In the data rows, 128 means zero.
Here is a table of points, one per row:
tensor([132, 154, 126, 149, 122, 148, 86, 171, 143, 133, 103, 158, 112, 137, 162, 158, 182, 120, 75, 136, 106, 109,
        181, 121, 132, 125, 97, 126, 137, 105, 159, 136])
tensor([153, 110, 127, 122, 131, 148, 123, 115, 102, 130, 112, 153, 145, 137, 132, 155, 113, 74, 108, 150, 102, 121,
        164, 139, 144, 82, 152, 129, 151, 117, 137, 132])
tensor([127, 153, 143, 126, 137, 95, 159, 118, 145, 141, 150, 133, 114, 156, 127, 100, 150, 131, 171, 126, 151, 98,
        111, 150, 165, 153, 124, 105, 103, 137, 111, 131])
tensor([80, 158, 128, 133, 113, 141, 112, 83, 114, 143, 90, 139, 114, 163, 123, 69, 139, 115, 124, 135, 123, 156,
        123, 128, 83, 128, 161, 131, 122, 147, 98, 94])
tensor([120, 135, 124, 156, 142, 123, 131, 97, 133, 115, 161, 148, 89, 132, 130, 104, 147, 147, 145, 147, 133, 116,
        95, 112, 165, 111, 134, 129, 126, 103, 99, 146])
tensor([131, 126, 90, 175, 123, 75, 131, 127, 132, 139, 139, 103, 114, 140, 145, 120, 123, 127, 128, 117, 161, 113,
        95, 116, 157, 155, 121, 165, 118, 115, 145, 122])
tensor([107, 118, 183, 124, 161, 136, 138, 174, 122, 121, 143, 141, 132, 117, 60, 173, 105, 142, 149, 141, 139, 170,
        121, 111, 77, 121, 144, 153, 141, 150, 200, 138])
tensor([122, 107, 138, 102, 95, 150, 141, 124, 110, 131, 116, 143, 131, 162, 106, 101, 145, 121, 116, 131, 148, 151,
        151, 123, 120, 110, 151, 169, 135, 145, 73, 133])
tensor([147, 145, 123, 135, 120, 134, 57, 155, 132, 140, 79, 133, 138, 96, 125, 140, 128, 131, 111, 135, 131, 94,
        89, 117, 115, 114, 135, 113, 119, 137, 103, 139])
tensor([128, 121, 111, 109, 109, 127, 122, 211, 150, 71, 101, 160, 129, 94, 162, 145, 161, 153, 85, 127, 111, 101,
        167, 167, 108, 105, 116, 91, 137, 116, 202, 136])
tensor([152, 142, 84, 120, 172, 159, 196, 170, 148, 121, 147, 115, 96, 131, 139, 150, 112, 196, 137, 152, 145, 97,
        87, 151, 91, 135, 126, 137, 131, 109, 183, 133])
tensor([144, 153, 92, 157, 113, 86, 128, 102, 143, 132, 174, 133, 151, 115, 137, 84, 115, 149, 157, 134, 159, 131,
        132, 119, 95, 151, 114, 121, 139, 139, 124, 116])
tensor([140, 146, 144, 78, 156, 139, 89, 57, 105, 105, 102, 171, 83, 143, 88, 118, 136, 129, 178, 168, 149, 156,
        158, 170, 151, 159, 153, 145, 153, 87, 107, 129])
tensor([117, 135, 130, 117, 78, 141, 133, 116, 142, 163, 132, 109, 133, 136, 106, 120, 118, 109, 144, 126, 167, 134,
        98, 159, 149, 152, 165, 148, 127, 184, 99, 112])
tensor([131, 129, 106, 127, 156, 159, 118, 129, 129, 101, 153, 132, 102, 145, 128, 177, 116, 125, 167, 127, 149, 165,
        122, 162, 106, 96, 139, 173, 134, 124, 104, 169])
tensor([144, 118, 138, 153, 136, 138, 127, 166, 97, 133, 110, 131, 143, 109, 121, 89, 113, 135, 112, 96, 101, 139,
        140, 160, 135, 134, 81, 122, 133, 131, 104, 143])
tensor([80, 115, 135, 99, 140, 110, 147, 137, 167, 147, 103, 151, 158, 100, 155, 120, 124, 97, 131, 110, 127, 220,
        117, 106, 132, 148, 80, 93, 108, 123, 213, 153])
tensor([113, 131, 135, 106, 137, 76, 130, 90, 163, 132, 128, 125, 121, 93, 111, 107, 120, 124, 138, 105, 140, 184,
        56, 121, 146, 158, 189, 107, 125, 162, 138, 135])
tensor([138, 142, 98, 177, 87, 155, 120, 133, 116, 127, 111, 92, 113, 120, 131, 131, 107, 151, 167, 135, 141, 93,
        106, 112, 144, 117, 161, 121, 127, 145, 149, 122])
tensor([130, 122, 93, 174, 125, 87, 134, 162, 126, 125, 159, 111, 127, 86, 157, 100, 158, 98, 118, 85, 147, 103,
        126, 120, 124, 171, 150, 97, 115, 100, 133, 97])
tensor([178, 146, 130, 126, 130, 101, 116, 146, 114, 84, 165, 96, 78, 157, 146, 137, 115, 154, 117, 184, 145, 96,
        94, 141, 131, 77, 139, 158, 125, 91, 126, 102])
tensor([151, 109, 132, 90, 145, 149, 130, 181, 84, 138, 127, 118, 134, 148, 130, 195, 63, 162, 150, 91, 108, 169,
        116, 154, 74, 108, 143, 189, 138, 142, 142, 138])
tensor([130, 89, 113, 123, 159, 108, 134, 178, 117, 149, 163, 74, 149, 117, 125, 78, 119, 86, 129, 97, 105, 133,
        93, 75, 156, 162, 97, 151, 117, 147, 136, 127])
tensor([109, 131, 180, 96, 132, 144, 154, 82, 117, 139, 132, 140, 180, 88, 118, 66, 129, 63, 135, 123, 133, 169,
        148, 82, 162, 164, 99, 105, 145, 130, 101, 121])
tensor([112, 105, 145, 160, 125, 105, 89, 40, 120, 148, 152, 145, 143, 133, 138, 82, 161, 93, 119, 181, 189, 123,
        142, 133, 194, 163, 127, 128, 123, 118, 78, 111])
tensor([129, 158, 120, 130, 140, 170, 68, 160, 143, 108, 168, 90, 85, 146, 157, 149, 103, 156, 145, 153, 131, 38,
        150, 170, 108, 62, 146, 155, 143, 88, 132, 137])
tensor([87, 126, 103, 146, 103, 62, 173, 136, 135, 132, 109, 86, 120, 90, 163, 109, 148, 94, 111, 154, 141, 108,
        118, 114, 120, 161, 97, 93, 117, 103, 116, 125])
tensor([144, 131, 117, 146, 160, 115, 109, 77, 157, 120, 135, 114, 106, 137, 142, 124, 155, 177, 155, 167, 129, 90,
        158, 157, 149, 93, 152, 142, 142, 97, 122, 118])
tensor([117, 122, 133, 112, 141, 123, 119, 109, 156, 137, 122, 120, 118, 131, 89, 124, 124, 113, 149, 123, 145, 144,
        172, 109, 157, 134, 138, 132, 142, 150, 113, 116])
tensor([117, 169, 151, 122, 133, 112, 127, 100, 154, 78, 105, 90, 150, 152, 133, 134, 148, 132, 139, 137, 152, 131,
        128, 116, 150, 136, 145, 116, 146, 139, 97, 131])
tensor([145, 109, 137, 137, 116, 137, 111, 104, 152, 152, 128, 135, 128, 149, 139, 112, 123, 112, 131, 178, 98, 136,
        139, 150, 117, 147, 120, 111, 147, 128, 126, 113])
tensor([159, 109, 151, 135, 120, 118, 136, 153, 79, 125, 135, 115, 156, 120, 132, 130, 117, 112, 125, 122, 105, 134,
        156, 117, 97, 118, 102, 107, 4, 151, 149, 139])
tensor([114, 126, 116, 124, 124, 119, 135, 106, 95, 163, 143, 85, 155, 135, 129, 130, 115, 182, 136, 118, 139, 111,
        102, 110, 136, 124, 182, 154, 126, 156, 127, 130])
tensor([72, 135, 121, 82, 82, 97, 140, 95, 164, 97, 122, 125, 151, 113, 121, 107, 128, 140, 126, 99, 102, 136,
        91, 129, 143, 198, 134, 104, 117, 167, 162, 129])
tensor([148, 94, 133, 103, 160, 135, 164, 118, 91, 124, 120, 172, 118, 126, 158, 141, 133, 112, 112, 107, 118, 110,
        149, 95, 114, 114, 96, 122, 142, 162, 131, 144])
tensor([118, 107, 124, 135, 186, 139, 110, 171, 108, 160, 149, 115, 156, 127, 132, 168, 129, 139, 135, 110, 99, 135,
        103, 130, 135, 135, 109, 123, 128, 148, 129, 52])
tensor([148, 117, 125, 88, 108, 160, 112, 115, 124, 142, 99, 168, 151, 146, 93, 166, 133, 144, 114, 134, 128, 111,
        156, 141, 103, 51, 87, 137, 129, 98, 114, 137])
tensor([124, 118, 144, 139, 100, 144, 122, 105, 136, 107, 104, 202, 146, 142, 139, 101, 147, 118, 128, 197, 118, 105,
        160, 117, 168, 129, 143, 133, 145, 106, 81, 139])
tensor([161, 127, 132, 116, 128, 220, 129, 96, 147, 92, 110, 118, 132, 129, 79, 145, 139, 157, 107, 122, 122, 154,
        135, 143, 116, 104, 143, 123, 126, 120, 151, 147])
tensor([100, 122, 157, 148, 154, 90, 173, 82, 81, 154, 152, 102, 156, 107, 124, 116, 119, 53, 140, 91, 106, 139,
        89, 123, 106, 150, 93, 169, 149, 169, 100, 135])
tensor([136, 104, 148, 129, 79, 149, 118, 127, 136, 116, 93, 150, 122, 145, 125, 142, 148, 119, 111, 97, 115, 124,
        156, 111, 109, 118, 112, 111, 138, 107, 120, 120])
tensor([149, 101, 84, 112, 133, 143, 114, 147, 102, 137, 101, 152, 125, 168, 109, 139, 108, 128, 95, 99, 104, 145,
        153, 130, 124, 102, 124, 142, 148, 138, 106, 136])
tensor([127, 135, 148, 114, 73, 141, 137, 186, 143, 144, 115, 155, 99, 90, 156, 156, 137, 144, 117, 117, 79, 122,
        165, 105, 116, 123, 104, 105, 129, 120, 124, 144])
tensor([132, 164, 145, 155, 131, 105, 149, 172, 106, 166, 143, 102, 133, 117, 135, 126, 111, 121, 57, 94, 106, 129,
        143, 127, 116, 136, 103, 106, 122, 114, 127, 166])
tensor([111, 137, 110, 155, 130, 118, 143, 113, 164, 120, 163, 109, 81, 120, 126, 125, 107, 155, 137, 134, 138, 86,
        121, 116, 157, 89, 128, 103, 117, 103, 166, 114])
tensor([142, 101, 169, 141, 155, 157, 153, 137, 134, 115, 94, 128, 146, 134, 104, 173, 96, 132, 103, 89, 126, 144,
        135, 154, 76, 134, 117, 146, 124, 133, 130, 109])
tensor([116, 164, 102, 113, 117, 129, 131, 141, 139, 115, 152, 125, 155, 140, 130, 182, 148, 141, 136, 113, 106, 144,
        105, 105, 141, 158, 145, 80, 105, 115, 126, 120])
Along one direction, these points spread out more than along any other. Take the direction at right angles to it along which they spread out most. Then take the direction at right angles to both along which they spread out most. Go by this last direction. How far along it is each point below, from 0 to 99? 50 is the average, and the first point above lies past it. One standard deviation of the points above along it is 16.
tensor([151, 109, 132, 90, 145, 149, 130, 181, 84, 138, 127, 118, 134, 148, 130, 195, 63, 162, 150, 91, 108, 169,
        116, 154, 74, 108, 143, 189, 138, 142, 142, 138]) 57
tensor([117, 169, 151, 122, 133, 112, 127, 100, 154, 78, 105, 90, 150, 152, 133, 134, 148, 132, 139, 137, 152, 131,
        128, 116, 150, 136, 145, 116, 146, 139, 97, 131]) 50
tensor([100, 122, 157, 148, 154, 90, 173, 82, 81, 154, 152, 102, 156, 107, 124, 116, 119, 53, 140, 91, 106, 139,
        89, 123, 106, 150, 93, 169, 149, 169, 100, 135]) 56
tensor([116, 164, 102, 113, 117, 129, 131, 141, 139, 115, 152, 125, 155, 140, 130, 182, 148, 141, 136, 113, 106, 144,
        105, 105, 141, 158, 145, 80, 105, 115, 126, 120]) 40
tensor([109, 131, 180, 96, 132, 144, 154, 82, 117, 139, 132, 140, 180, 88, 118, 66, 129, 63, 135, 123, 133, 169,
        148, 82, 162, 164, 99, 105, 145, 130, 101, 121]) 77
tensor([80, 158, 128, 133, 113, 141, 112, 83, 114, 143, 90, 139, 114, 163, 123, 69, 139, 115, 124, 135, 123, 156,
        123, 128, 83, 128, 161, 131, 122, 147, 98, 94]) 65
tensor([130, 122, 93, 174, 125, 87, 134, 162, 126, 125, 159, 111, 127, 86, 157, 100, 158, 98, 118, 85, 147, 103,
        126, 120, 124, 171, 150, 97, 115, 100, 133, 97]) 22
tensor([127, 135, 148, 114, 73, 141, 137, 186, 143, 144, 115, 155, 99, 90, 156, 156, 137, 144, 117, 117, 79, 122,
        165, 105, 116, 123, 104, 105, 129, 120, 124, 144]) 54
tensor([132, 154, 126, 149, 122, 148, 86, 171, 143, 133, 103, 158, 112, 137, 162, 158, 182, 120, 75, 136, 106, 109,
        181, 121, 132, 125, 97, 126, 137, 105, 159, 136]) 54
tensor([129, 158, 120, 130, 140, 170, 68, 160, 143, 108, 168, 90, 85, 146, 157, 149, 103, 156, 145, 153, 131, 38,
        150, 170, 108, 62, 146, 155, 143, 88, 132, 137]) 29
tensor([147, 145, 123, 135, 120, 134, 57, 155, 132, 140, 79, 133, 138, 96, 125, 140, 128, 131, 111, 135, 131, 94,
        89, 117, 115, 114, 135, 113, 119, 137, 103, 139]) 48
tensor([87, 126, 103, 146, 103, 62, 173, 136, 135, 132, 109, 86, 120, 90, 163, 109, 148, 94, 111, 154, 141, 108,
        118, 114, 120, 161, 97, 93, 117, 103, 116, 125]) 29
